128 stands for zero in the data rows.
Some points, each followed by its number:
[174 120 153  50 187  58 184  92 118 119 135 159 113 129 151  90 144 141  93 133 167 160 121  57  28 130 114  91 138 145 154  53 132 180 167 107 186 249 143 206 121 108  82 130 156 143 140  86] 0
[123 108 105 135 137 151 147 153 136 115 133 146 115 120 115 109 145 106  78 112 142 129 147 115 142 125 143 127 136 122 163 167 158 141 117 116 101 145 131 137 116 110 137 126 154 128 107 115] 1
[ 68 159  83 211 121 130 137 121 113  46 127 105 129 171  51 112 130 131 113  63 135 128 181 183 234  13 171 159 123 117 193 255  82 170  58  34 131 122  74  71 127  75 136 158  62 131 163 150] 2
[162 150 170  87 155 113  96 149 131 125 146 147 183 135 109 150 139  90 160 103 111 147 111 128 128 145 125  57 131  95  79  54 144 163 137 128 138 178 145 174 136 125 102 156 144 139 149 119] 3
[ 39 103  85 249  27 176 255 146 150  26  55   0  43 163  40 152  79 127 131 100  34 229 115 192 165 118 122 119  77  74 147 150 175 105  71 137 179 104 176 107 198  41 198 162  99 138 240  97] 4
[ 78 124 117 186 131 157 185 106 110 102  71  81 178 155  98 105  86 150 120  69 102 212 121  93 145  86 124 109 119 133 197 163 151 108 141  90 170 132 166 178 162  93 105 155 114 102 178  74] 5
[153  53 145  72 116  94 139  37 161 128 176  96 116  34  61 153  82 149 195 155 153  87 147 216   0  96  15 103 149  58  66  24 170 131 181 158  98 171 253 195 206 161 111  52 107 192 147 157] 6
[108 103 133 157 170 107  77  95 190 116 122 113 150 145  89 128 115 150 148  96  57 187 146 165 140 185 105  65 158 141 129 124 120 128  74 119 217  94 194 134 120  99  91 147 143 142 142 112] 7
[111 186  88  74  97 146 200 123 202  87 100  75 142 142 147 146 129 106 174 134 110 113 160 137  80  72  81 145 138 149 171  80 188 107 128  57 119 207 136 154 154 138 107 152 174 129 176  89] 8
[126 104 149 144 152 106  42 128 109 185 102 138 137 126 117 120 118 141 140 124 119 112 133 118 127 183 148  99 149 108 100 119 119 142 139 146 134 129 146 126 103 126 115 150 163 131 110 105] 9
[128 102 100 141  91 140 228  68 122  32 146 123 101 121  77 122 131 167 108 123 155 137 150 131  46   7 113  93 168 125 182 151 168  96 128  79  73 179 143 147 156  80 118 139 111 159 142 115] 10
[215 124 172  62 142  67 114 104 114 122 182 171  92 128 126 109 133 185 129 176 135  87 141 161  70 159 121 144 183 149  45  46  81 173 101 134 126 148 109 105 126 155 116  91 158 159  74 163] 11
[149 115 121 107 123 155 128 147 144 101 152 152 118 114 127 119 177  84 119 124 122 112 149 138 149 106 131 103 137 115 158 139 143 136 109 100 104 164 109 126 111 133 123 155 142 108 135 134] 12
[178 148 179 131 186  26  61 175  84 126  82 140 142 213  65 136  84 186 142 121 132 194  84  98 234 196 144  86 139 197 133 127  62 224  81  81 234 114 164 146 130  66  87 160 145 134  56  79] 13
[113 107 123 113 140 134  58 153 133 208 111 135 136 107 151 128 120 108 166 141 102 112 129 118  95 166 137 109 106  99  89 125 148  78 159 182  97 113 117 147 122 161 131 135 164  91 117 118] 14
[100 123 143 156 142 123 137 136 136 123  75  86 143 100 134 127 116 118 114 129 128 164  99  94 152 161 135  92  66 168 175 133 131  92 159 128 144 134 132 142 149 100 136 138 108 123 131 107] 15
[114 130 219 109 161 106  38  52 111 217 129  74 196  91  57 197  71 179 255 116 112 143  82 211  15 157 112  67  87  91   6  14 106  83 164 200 174  86 193 157 182 150 124 103 102 164 133 162] 16
[ 96 146 133 132 137 128 215 115 103  98  92  85 147 152  92 158 103 172 156  88 101 193  92 113 138  85 125 136  93 139 181 131 112  96 150 105 172 120 147 148 168  79 103 140  87 153 153  83] 17
[179  50 112 150  82 143 181 119  76 138 162 178  88 114 108 107 119 156 100 136 181  88 154 126  24  98 146 157 123  84  94 122 135  98 151 182  69 162 152 134 127 154 151 146 189 138 122 114] 18
[102 160 137  99 117 138 125 123 122 113 145 136 133 137 129 124 139 129 154 119 137 125 124 119 102 104 161  80 124 103 125 123 125 119 117 132 128 181 111 134 140  97  94 191 125 129 126 106] 19
[ 93  65  21 126  84 246 141 179 146 200 105 159 167 137 190 128 150  36 121 141 105 149 129  41 123 133 169 146 129  80 161 184 203  57 159 196 124 161 106 220 127 138 104 210 207  35 153  36] 20
[ 83 136 151 135 158 121  22 129  96 136 137  77 134 165  96 110 123 145 193 119 115 145 114 160 179 177 176  55 149  58 103  71 104 171 105 142 180 130 158 136 113 104  95 174 148 130 146 128] 21
[115 168 117 121 122 133 127 157 128 138 139 111 146 126 181 138 114 116 146 117 109 122 101 103 200 117 120 125 116 154 160 133 116 101 128 116 148 112 102 119 112 128 136 134 102  99 133 143] 22
[156 137 120 106 108 150 113 108 138 143 184 164 141  70 192 116 168 116 165 166 143  52 155 123  63 110  91 131 161  74  94 112 160  89 148 175  43 138 101 118 103 176 124 133 145 131 101 169] 23
[143 170 112 124 162 127  62 179 146 153 128 167 109 135 195 132 194  68 123 145 159 103 129  92 232 132 137 146 103 148 127 164 105 168 109  82 120 109  66 110  82 129 137 112 118  91  95 141] 24
Which two points above are nearest to each new point by angle? Their numbers follow each, nearest first.
[ 91 122 146 105 155 169 141  92 161 201 137  86 119 130 127 163  97 174 162 118  88 141 147 183  50 200  47 181 153 180  79  91 125 126 161 146 191   0 190 143 164 187 141  37 100 191 180 189] : 16 6
[ 90 126  89 106 110 163 132 165 121 162 126 128 113 121 162 142 168  84 109 142 155 140 104  82  86 124 164 153  68  88 154 126 140  98 173 191 108 126 125 154 118 142 115 178 121 103 153  97] : 20 14
[132 123  72 135  88 207  99 174  96 177 106 129 125 121 179 145 148  43  98 162 140 119  95  48 122 145 193 162  11  89 135 128 183  74 149 170  88 134 115 166 153 138 140 189 126  99 141 102] : 20 14
[ 94 153 132 124 124 112 112 116 162 132 125 142 129 109 121 140 138 117 121 140 160 115 174 141 146 111 106  99 154 146 110 137 150 112 119 123  83 103 101 116 127 125 120 129 153 126  88 147] : 23 24
[ 84 120 119 192  98 150  64 107 130 111 153 141 139 130  96 148 143 130 158 119 123 117 167 192 154 120 171 120 135 112  94 146  94 125  76 143  94  84 131  63  90 157 133 116 143 100 118 149] : 2 21
[152 131 143 127 147 110 138 151 121 103 141 177 129 159 101 100 141 141 104 122 134 156 160 107 165 131 153 103 187 180 164 137 113 145  96 107 141 140 114 132  90  84  98 151 158  97  91  97] : 13 1
[120 118 132 115 104 114 118 121 123 130 132 159 108 148 116 150 122 115 105 120 138 119 114 140 103 130 137 115 140 131 127 150 116 103 113 122 104  98 142 126 130 163 156 136 140 131 117 147] : 18 23
[109 116 104 151 147 104 103 165  97 123  89 155 151 159 127 100 151 125 111 112 121 160 110  57 199 161 184  78 123 157 176 160 148 146 122  94 184 161 109 165  91  69  85 204 173  64  88  54] : 13 20
[107  84  78 130 121 161 127 164 137 176  91 125 133 142 128 115 107  90 112 124  90 150 144  85 116 152 143 132 110  59 112 145 162  97 158 187 121 134 147 168 150 147 118 166 171  80 162 104] : 20 14
[100 131 120 133 125 140 101 130 122 111 125 111 148 161 108 118 128 114 185  99  97 152 106 129 160 119 157  85 132  78 111 111 129 120 108 117 176 153 130 136 114 125 105 180 141 112 163 110] : 21 19
[114 102  58 185 160 142 118 137 170 137 132  94 139 123 120 118 164 142 125 101 103 112 118 156 213 110 130 162 146 168 176 200 100 112  81  77 141  86 108  70 138 122 140 104 136 134 118 128] : 2 24
[ 83 186 100 192  94 164 117 131 105  88  91 102 172 176  79 168 133  80 177  93 126 163  88  88 183  47 167 104  76  84 137 167 156 142  90  93 131 150 134 155 133 102 113 226 127 111 159  82] : 5 2
[108 140 155 119 123 114 107 120 120 118  74  97 135 134 114 165  69 128 152 150  95 135 113 161 119 152 123 138 118 154  96 109 138 109 142 163 157 112 164 124 164 131 134 108 132 148 106 165] : 16 6
[124 116 119 142 164 111 116 177 133 118  78 154 142 147 141 124 143 107 100 112 131 174 104  56 209 165 151  81 135 159 162 151 126 145 116  98 188 168 125 162  76  66  91 155 169  67 123  71] : 13 15
[152 119 158 106 178 112 110 143 122 192 125 149 130 138 193  92 126 122  80 139 134 126 126  97 177 165 118 178 138 222 166 172 113 103 149 100 149  32  86 117  92 152 148  75  80  94  71 150] : 24 22
[133 146 207 209 140 133  63  92 145  98 174 120 207 119  84 136 156 107 190  80 114 109 137 218 224 127 117 148 142 170  89 138  97 166  55  64 115  44 105  73 114 143 157  53  86 134 103 228] : 2 24
[129 163 160 110 125  87 164  99 120  71 140 133 132 118 159 115 119 155 153 141 148  85 133 140  86  57  94 120 127 151 159 108 116 147 141  71 104 190  78 106  97  99 133 129  89 175  84 163] : 10 8
[156 122 146  99 105  86 170 101 133  85 168 148 114 123 128 123 121 143 107 150 148 101 127 149  93  77  92 140 140 153 159 117 135 149 126  96 115 163 123 120 138 131 113 124 105 169 124 150] : 10 11
